One vector is turned by the same rotation once a tick. Each row is the vector after some number of ticks, and that number follows the row.
The counts run from 0 to 1341.
[-0.16  1.84  0.25 -0.09 -0.28 -1.66 -1.11 -0.31  0.48  0.15 -0.30 -0.19
  1.14 -3.36 -1.33 -0.43 -0.37  1.05  0.09 -0.74 -0.52  2.71  1.12  0.98
 -0.14 -0.66 -0.70 -0.06  0.58  0.08  0.46  0.13  1.20  2.67  0.49 -2.09
 -0.16  0.64 -0.19 -3.12  0.30 -0.94 -0.33 -1.81 -0.78  0.03 -2.59 -0.42
 -0.60  0.91 -1.28 -0.87 -2.50  0.94  0.46] => 511
[ 0.57 -0.27 -0.58 -0.72 -0.82 -2.37 -1.82 -1.29  1.09  0.20  0.84 -0.50
  0.67 -0.73  0.90  0.67  0.82 -0.13  0.72 -1.13  1.93  2.40 -0.93  1.09
  1.52 -1.06  0.84 -2.33  0.14 -0.34  0.01 -1.09 -0.25  1.15  1.32 -0.15
  0.76  0.85  0.78 -2.58 -2.35 -1.44 -0.95  0.81  2.23  0.14 -0.17 -0.12
 -0.48  3.25 -0.96  0.44 -0.96 -0.02  1.00] => 587
[ 0.19  0.29 -2.35 -1.42 -0.66 -1.76 -0.98 -0.32  0.84 -1.69  1.43 -0.27
  1.75 -0.66  0.71  0.60  2.63 -1.25  1.26 -0.49  2.37  0.53 -0.18 -0.22
  0.51 -1.55  1.22 -1.53 -1.09 -0.31  3.09 -0.93  0.21 -1.02  0.92 -1.07
 -0.48  1.24  2.16 -1.65 -0.83 -0.48 -0.91  1.14  1.14  0.12 -1.46  0.13
 -0.11  1.55 -1.83 -0.14 -1.41 -0.33  0.48] => 486
[ 1.30  1.15  2.10  1.87  1.01 -0.62 -2.13  0.23 -1.67 -0.01 -0.14  0.04
 -0.29 -1.88 -1.45  2.18 -1.91  0.34  0.71 -0.89  0.73  1.35 -0.99 -0.39
  1.40 -0.21 -0.41  0.09 -0.25  1.24 -1.05  1.07 -1.81  0.56 -0.54  0.17
  1.65  0.11  0.38 -0.41 -2.45 -0.68  1.01  0.15  1.39  0.90  2.49 -2.78
  1.69 -0.70  0.51  1.22 -0.71 -0.20 -0.51] => 1296
[ 3.03 -0.41  0.94  0.04  0.22  0.57  0.69 -0.88 -1.92 -1.19  1.03  0.93
  0.09 -1.35 -0.22  0.81 -0.06 -2.06  0.00 -0.88  3.31  1.30 -2.81 -0.84
  2.33  1.36  1.11  0.38 -0.45 -1.16  0.88 -0.17 -0.91 -0.97  0.43  1.42
 -0.95  0.28  0.88 -0.23 -1.93 -0.60 -0.86  0.23  2.31  0.81  0.94 -1.16
  0.89 -1.70  0.88 -0.90  0.48 -0.17 -0.87] => 890
[ 1.00 -1.59 -1.16  2.26 -0.93  0.03  1.61  0.29 -0.12 -2.34  1.19 -0.79
  2.32 -0.99 -0.43 -1.34 -0.39 -0.78  0.96  0.55 -0.28  1.73  0.52  0.11
 -0.29 -0.54  0.48 -0.13  0.73 -1.36  2.28  0.10 -1.08 -0.76 -1.28 -1.59
 -2.10  0.45  0.22 -1.82  0.59  0.43 -1.08 -1.72  1.00 -1.23 -1.63 -0.93
  0.04 -3.00  0.00  1.18 -0.84 -1.07  0.66] => 1091
[ 0.36  2.14  1.07 -0.35  0.95  1.35  0.76  0.60 -0.82 -1.33 -0.13  1.15
  0.40 -3.20 -1.23 -0.21  1.12 -0.48 -1.30  0.15 -1.60 -0.69  0.13 -0.22
 -1.52  1.32 -0.19  1.98 -0.64 -0.19  1.02  1.47  1.88  1.17 -0.46 -0.56
 -0.69  0.23  0.68 -0.59  1.72  1.14  0.86 -1.52 -2.43  1.03 -2.76  0.07
 -0.10 -1.91 -0.61 -1.57 -0.60  1.58 -0.80] => 1136
[-0.61 -0.65 -0.54  0.98 -1.40 -0.01 -1.00  0.67  0.54  1.08 -0.07  0.41
 -0.26  3.35 -0.38 -0.11  0.24 -0.60  1.32  0.23 -0.54 -2.91  0.88 -1.70
  1.31 -0.15  1.71 -0.62 -1.33  0.50  0.78 -0.62 -1.65 -2.80 -0.32  0.12
  1.62 -1.32  1.06  2.61 -0.39  0.27  1.53  1.75  0.73  0.22  2.42 -0.76
  1.41  0.90  1.09  1.47  0.37  0.19  0.41] => 238
[-0.35  0.70  1.37  3.40  0.68 -0.91 -2.55  2.02 -0.51 -0.09 -0.70  0.14
  0.46  0.15 -0.73  0.46 -1.27  0.38  2.12 -0.34 -2.50 -0.03  0.37 -2.14
  0.50 -0.18 -0.29 -1.25 -0.42  0.83 -0.38  0.45 -1.99 -1.22 -0.47  0.22
  2.14 -0.78  1.47  0.30 -2.40  0.91  1.88  0.78  0.33  0.73  1.76 -1.40
  0.98 -0.02 -0.08  2.33 -0.46 -0.06  0.41] => 72
[ 0.08  0.61  0.54  0.45  0.03 -0.13 -0.88 -0.32 -0.51 -0.91 -0.82 -1.38
  1.68 -3.29 -2.42 -0.62 -2.04  1.09  1.52 -0.13  1.38  0.47  1.16  0.07
  1.62 -1.67 -1.61  0.58 -0.79  0.13  0.09  1.83 -0.58  1.00 -0.24 -2.50
 -0.63  2.13 -0.51 -1.49  1.35 -1.63 -0.52 -1.75 -1.02 -1.20  0.11 -1.91
 -0.21 -1.42 -0.92  0.55 -2.20 -0.08 -0.50] => 1054
[-1.15 -1.56  0.47 -1.35 -1.22  0.93 -0.63 -0.79  1.41  1.41  0.04  0.71
 -0.80  3.25  0.82 -0.70  1.75  1.07 -0.27  0.35 -1.01 -1.55  0.32 -0.17
  1.57  0.79  1.53 -0.77 -1.31 -1.70 -0.50 -0.10  0.07  0.09 -0.18  1.44
  0.90 -0.96  1.15  1.73  0.20 -0.15  0.21  1.78  0.72  0.15  1.10  0.49
 -0.08  3.04  1.74  1.38  1.54  1.65 -0.01] => 1024
[-1.46  0.60 -0.69  1.32 -1.28  0.94  1.37  0.51  0.52  0.70 -0.28 -0.15
  0.47 -0.10 -2.50 -1.28 -1.47  1.21 -0.28  0.52 -2.41 -2.08  2.93  0.14
 -0.85 -0.51  0.52  1.69 -0.20  0.44  0.54  0.88  0.43 -0.08 -1.77 -2.28
 -0.23 -1.40 -0.63  0.89  2.79  0.02  1.15 -1.72 -1.91 -0.03 -0.32 -1.33
  1.14 -1.64  1.22  0.23 -1.18  0.05  0.29] => 175
[ 0.73 -0.11  4.30  0.98  0.89  1.76 -1.16  0.17 -1.43  0.40 -1.75  0.55
 -0.24 -1.61 -0.95 -1.14 -1.78 -0.09  1.06  0.38 -1.21  0.03 -1.55 -2.04
  1.85  1.71 -1.23  0.84 -0.65 -1.29 -1.88  1.30 -1.21  0.38 -0.07  1.76
  0.32  0.84 -0.32  0.78 -0.88  0.03  0.60 -0.49 -0.43 -0.23  1.39 -0.22
 -0.70 -0.97  0.41  0.42  1.29  1.61 -0.94] => 975
[ 2.22  1.49  1.63  1.91  0.00 -1.09  0.57 -0.21 -1.12 -0.10  0.32  1.75
 -0.17 -1.99 -0.58  0.69 -0.13 -2.25 -0.06 -1.39 -0.68  2.60 -2.34 -1.34
  0.58  2.37  1.78  0.34  0.71 -0.03  1.30 -0.75 -0.06 -0.57  0.99  1.30
  0.10 -1.41  0.49 -1.25 -2.67  0.43  0.77 -0.68  1.50  1.46 -0.79 -0.16
  0.67 -0.38  0.22 -1.73  0.05  0.63  0.27] => 752
[-2.41 -1.26 -1.55 -0.26 -1.05 -0.38 -0.86 -0.14  2.32  1.35 -0.02 -1.80
  0.67  2.14  0.74 -0.60  0.48  2.25  0.05  1.17 -1.81 -1.80  2.82  1.25
 -1.62 -2.19 -0.79 -0.96 -0.36 -0.06 -1.22  0.86  0.10  0.94 -0.93 -1.16
  1.56  0.04 -0.16  0.25  1.62  0.40  0.71  0.81 -0.90 -0.67  0.13  0.38
 -0.99  2.13  0.17  1.52 -0.19 -0.22  0.87] => 681
[ 1.40  1.90  1.97  0.53 -0.47 -0.41 -0.70 -0.39 -1.26  0.28 -0.80  1.67
 -0.06 -1.96 -2.22 -0.30 -1.18 -1.82  0.85 -1.45  0.79  0.71 -1.65 -3.08
  3.07  1.63  1.38  1.04 -0.88  0.31  1.49 -0.61 -0.36 -1.58  1.28  0.78
 -0.06 -0.37  0.57  0.02 -1.82 -0.47  0.27 -0.46  0.39  0.91  0.37 -0.84
  1.03  0.13 -0.05 -1.23 -0.70  1.13 -0.26] => 1336
[ 1.71 -0.53  1.54 -1.27  0.03 -0.38 -0.97 -2.00 -1.03  0.55  0.55  0.31
 -0.29 -1.31  0.05  1.28 -0.23 -0.11  0.04 -0.81  3.77  2.03 -2.01  0.82
  2.96  0.03  0.36 -0.41 -0.49 -1.02 -1.07  0.02 -0.48  1.65  1.22  1.14
 -0.12  0.92  0.25 -0.97 -1.77 -2.09 -1.01  0.45  2.22  0.41  1.48 -1.57
  0.17  1.18  0.77 -0.62  0.33  0.63 -1.05] => 789
[ 0.26  1.62  1.21  1.17 -0.77 -1.04  1.39 -0.87  0.44  3.13 -0.30  0.88
 -1.65 -0.86 -0.72  0.03 -1.78 -0.25 -1.19 -0.11 -2.07  0.26 -0.46  0.26
 -1.35  1.33  0.53  1.67  1.62  0.82 -1.46 -0.53  1.25  1.19  0.50  0.65
  1.69 -1.99 -1.92  0.34 -0.28  0.54  1.95 -1.31 -0.44  2.00 -0.08  0.38
 -0.23  0.70  1.11 -2.79  0.38 -0.06  1.23] => 1019
[ 0.24 -1.96 -0.82 -0.03 -1.90  0.10  1.22 -1.19  0.36  1.42  1.43  0.77
 -0.86  2.94 -0.46  0.11  0.37 -0.38 -0.26 -0.39  1.49 -0.89 -0.26  0.11
  2.22  0.25  2.99 -0.20 -0.55 -0.32  0.81 -0.94 -0.88 -1.63 -0.22  0.90
  0.12 -2.32  0.14  1.78 -0.39 -0.77  0.26  1.21  2.56  0.75  2.18 -1.64
  1.56  1.19  2.42  0.53  0.80 -0.19  0.69] => 1105
[-0.61  3.42 -0.93 -1.03  0.51 -0.74 -0.89  0.81 -0.23 -0.26 -0.37  0.14
  0.76 -2.45 -1.71  1.08  0.59 -0.07  0.15 -0.25  0.76 -2.82  1.47 -0.35
 -1.29 -1.28 -0.85  1.40 -1.27  2.07  1.41  0.76  1.06  0.07  0.37 -2.27
  1.06  0.93  0.63  0.04  1.05  0.30  1.02 -0.46 -2.76  1.13 -0.80 -0.36
  0.65  0.05 -1.57 -2.00 -2.22 -0.23 -0.03] => 1058
[ 0.11 -1.77 -1.80  0.11 -1.53 -2.27 -0.58 -1.42  1.31  0.41  0.92 -1.35
  1.35 -0.19  0.19  0.12 -0.55  0.65  1.40 -0.18  2.32  2.02  0.65  1.18
  0.98 -2.59 -0.01 -1.89  0.36 -0.37  0.49 -0.84 -0.84  0.83  0.55 -1.54
 -0.39  0.88 -0.32 -2.40 -0.34 -1.76 -1.52 -0.05  2.40 -1.13  0.17 -1.29
 -0.49  1.66 -0.63  0.71 -1.49 -0.99  1.38] => 928
[ 0.71  1.74  1.51 -0.40 -0.64  0.74  1.13 -0.68 -0.83  2.60 -1.11  1.27
 -1.39 -0.26 -1.64 -0.38 -1.53 -1.30  0.09 -0.11  0.90 -2.37 -0.69 -1.99
  1.74  1.26  0.67  2.31 -0.99  0.65 -0.10 -0.11 -0.01 -1.36  0.94  0.80
  0.78 -0.86 -0.79  2.75  0.49 -0.59  1.27 -0.28 -0.84  1.16  1.84 -0.26
  0.61 -0.36  0.73 -2.32  0.46  0.41 -0.10] => 979
[ 0.58 -1.43 -1.80  0.16 -2.07 -0.57  2.20 -1.37  0.75 -0.50  0.97 -0.62
  1.85 -1.09 -0.74 -2.03 -0.53 -0.42  0.28  0.25  1.54  1.31  0.52  0.41
  0.97 -0.78  1.18  0.17  0.56 -1.24  2.24 -0.49  0.12 -0.21  0.05 -2.12
 -2.42  0.38 -0.59 -1.44  1.86 -0.87 -1.75 -1.83  0.98 -1.33 -1.76 -0.26
 -0.48 -1.04 -0.15 -0.47 -0.95 -0.62  0.94] => 406
[ 0.27 -0.64  0.38  0.06  0.39 -1.28 -3.13  0.05  0.59 -1.80  0.12 -1.01
  1.92 -1.11  1.25 -0.30  1.19  0.15  1.96  0.59 -0.05  1.71 -0.56 -0.96
  0.19 -1.05 -1.09 -2.41 -0.47 -1.18  0.24  0.23 -1.29  0.74  0.89 -0.02
  0.49  2.25  1.37 -2.60 -1.81 -0.19 -1.23  0.61  0.66 -0.83 -1.44  0.75
 -1.78  1.76 -2.54  1.47 -0.38  0.61  0.36] => 1252
[-2.35 -0.79 -0.85  0.23 -1.35 -0.17 -1.93  0.80  1.66  1.15 -0.50 -0.78
  0.35  2.78 -0.68 -0.60  0.44  2.01  1.36  0.32 -1.37 -2.77  2.72 -0.48
  0.83 -1.43  0.46 -0.96 -1.63  0.64  0.11  0.07 -0.81 -1.08 -0.44 -1.33
  1.61 -0.42  0.80  1.73  0.76 -0.13  0.85  1.34 -0.67 -0.94  1.41 -0.76
  0.31  2.54  0.47  2.31 -0.91  0.49  0.74] => 1102
[ 1.41 -1.02 -1.51  1.94  0.08 -1.53 -0.01  0.62 -0.27 -1.67  0.72 -1.42
  2.17 -1.80  0.06  0.21 -0.91 -0.78  2.08  0.26  1.32  1.75  0.15 -0.24
  0.11 -2.04 -0.93 -1.21  0.82 -0.26  1.13  0.24 -1.80 -0.59 -0.32 -1.93
 -0.60  1.25  0.23 -2.42 -0.80  0.03 -1.30 -0.98  1.14 -1.06 -0.53 -1.28
 -0.30 -1.99 -1.05  1.13 -1.09 -1.90  1.05] => 227
[ 1.00  2.12  1.70  1.33  0.96 -1.66 -1.92 -0.15 -0.85  1.92 -1.26  0.61
 -0.69 -1.24 -0.82  1.25 -1.89 -1.69  1.09 -0.51  0.82 -0.54 -1.58 -1.92
  1.01 -0.04 -0.49  0.43 -0.09  2.09 -1.17 -0.28 -0.98 -0.69  1.46  0.92
  2.72  0.02 -0.36  0.64 -2.54 -0.06  1.43  0.07  0.11  1.49  1.83 -0.37
 -0.18  0.56 -0.45 -1.44 -0.36 -0.62  0.48] => 1158
[ 0.70 -1.57  0.63 -0.40 -0.31 -0.38 -1.47 -1.09 -0.46 -0.24  0.27 -1.40
  0.72 -0.49 -0.27  0.56 -0.73  0.97  1.09 -0.28  3.29  1.32 -0.46  0.74
  3.15 -1.33 -0.31 -1.31 -0.89 -1.22 -0.70  0.64 -1.49  0.96  0.20 -0.11
 -0.25  1.67  0.35 -0.93 -0.96 -2.33 -1.70  0.59  2.70 -0.90  2.04 -2.38
  0.27  0.92  0.76  1.73 -0.23  0.00 -0.53] => 1130
[ 0.26  0.60  2.18  2.26 -0.29  0.81  1.41 -0.28 -0.53  1.67 -0.68  0.02
 -0.56 -1.30 -1.87 -0.60 -3.02  0.78 -0.71  0.42 -1.67  0.49  0.44  0.26
 -0.40  0.88 -0.64  2.25  1.24  0.29 -2.54  1.58  0.16  1.78 -0.97 -0.12
  0.57 -0.77 -2.24  0.19  0.75  0.06  1.42 -2.09 -0.56  0.48  0.73 -1.09
  0.04 -2.17  1.58 -0.79  0.33 -0.11  0.26] => 354
[ 1.39 -2.11 -1.23  0.64 -1.67 -0.72  3.04 -2.09  0.39  1.14  1.74 -0.36
  0.01  0.15  1.00 -0.47 -0.63 -1.13 -0.82  0.54  0.87  2.34 -0.88  1.79
 -0.76  0.08  1.17  0.02  2.09 -1.21 -0.21 -1.15  0.40  0.86  0.19  0.33
 -0.70 -1.17 -1.97 -1.45  0.35 -0.28 -0.75 -1.10  2.34 -0.10 -0.96  0.29
 -0.93 -0.64  1.13 -1.50  0.71 -1.48  1.60] => 585
[ 0.31  2.61  1.16  0.19 -1.12 -0.30  0.96 -0.33 -0.16  1.91 -1.09  2.36
 -1.16 -0.57 -1.25 -0.85 -0.06 -1.47 -0.70 -0.68 -1.78 -0.98 -0.70 -2.25
  0.75  2.10  1.85  1.80 -0.18  0.62  1.15 -0.93  1.40 -1.09  1.16  0.90
  0.82 -2.12 -0.26  1.43 -0.44  0.78  1.63 -0.54 -1.08  1.69 -0.80  0.93
 -0.01  0.79  0.58 -2.86 -0.10  1.33  0.32] => 918
